The same turns and mirrors carry the whole set onto itself, and each row onto the other rows of its family. Which rows share a family with each named row? Give them in list order.
These 30 rows form 5 families of 6 rows each.
k339: [ -3 -12  -5  13  -4  10   2   4   3   0   7  -7  -4   6]
k468: [ -7 -13   3  -6  -5  -1   6  10   6 -11  -4  15  15   9]
k704: [ -6 -10   5   6   5   3   2  13   4   0  13  -2   2  11]
k114: [  1  -4   4   0  -1   7  -5   6   7 -14   5  -4 -12  17]
k965: [ -2  -8   1 -11  -8   4   2   4   6 -20 -11  14   5  13]
k171: [  1 -20   1  -2  -5   9   9  11  10 -18  -4  11  14   4]
k90: [ -5 -12   2   1   8  12   2  -4   4 -22  -9   6   7   3]
k936: [  7 -10   8  -3  -5  -1  -2  12   4 -22  -4   9   5  13]
k109: [-3 -2  0  6 -5  9  0 17  0 -1  9  2 -1  0]
k480: [ -2 -16   3   1   5   4   6  14  -5  -9  -2   9  17   6]
k674: [ -7  -7   2   5  -5  -4  -3   7   7  -4   3  -1 -12  13]
k272: [ -4 -15  -4  -8  -2   3  14  14   8  -3  -6   9  11   7]
k379: [-13 -10  -3   7   2   2   3   6  -1   5   3  -1  -6   8]
k249: [  0 -19  -3  -3  -3  15   9   7   6 -18  -8  11  12   4]
k409: [  2 -11   0 -12  -9   1   8  12  14 -13  -8   8   2  12]
k519: [  2   2   1   3 -10  10  -4  14   3  -9   5   2  -9   5]
k899: [-6 -5 -5  2  9 18  2  2 -4 -5  2 -3 -6 11]
k733: [  3 -18   0  -4  -6  12   7   7  10 -23  -8  11   9   6]
k147: [  1 -11  -3  11  -8   7  -1   4   7  -4   8  -7  -7   8]
k844: [-3  1 -5  3 -3 18  0 10 -4 -4  2  2 -6  1]
k277: [ -9  -5  -6   3  -1   7   0  -1  -1  -4  -4  -2 -15  11]
k829: [ -4 -13  -2   6  -1  -6   6   3   6   5   1  -5   1   9]
k35: [ -8 -11  -5  -9   0  10   8   3  -1 -11 -12  15  12   8]
k793: [ -1 -10  -9 -12  -3  13  12   6   5 -10 -14   8   2   9]
k454: [  3  -9  -3  -4   3  15   2   4  -8 -19 -13   9   4  10]
k768: [ -2 -12   9   2   3   3  -1   0  11 -25  -4   6   6   6]
k10: [ -3 -10 -10   3   1   6   5  -5   0   1  -8  -6  -5  10]
k806: [ 2 -9 -2  2 -7 -4  0 -2  9 -6 -5 -6 -9 14]
k843: [ 0 -9 -7 10 -6 13  0  1  3 -4  4 -7 -9  7]
k448: [ -7 -16   7   5   8   4   3   2   7 -16  -2   7  14   2]

Same family as k965: k468, k674, k379, k277, k35
Same family as k480: k704, k114, k936, k899, k454
Same family as k793: k272, k409, k829, k10, k806
Same family as k843: k339, k171, k249, k733, k147

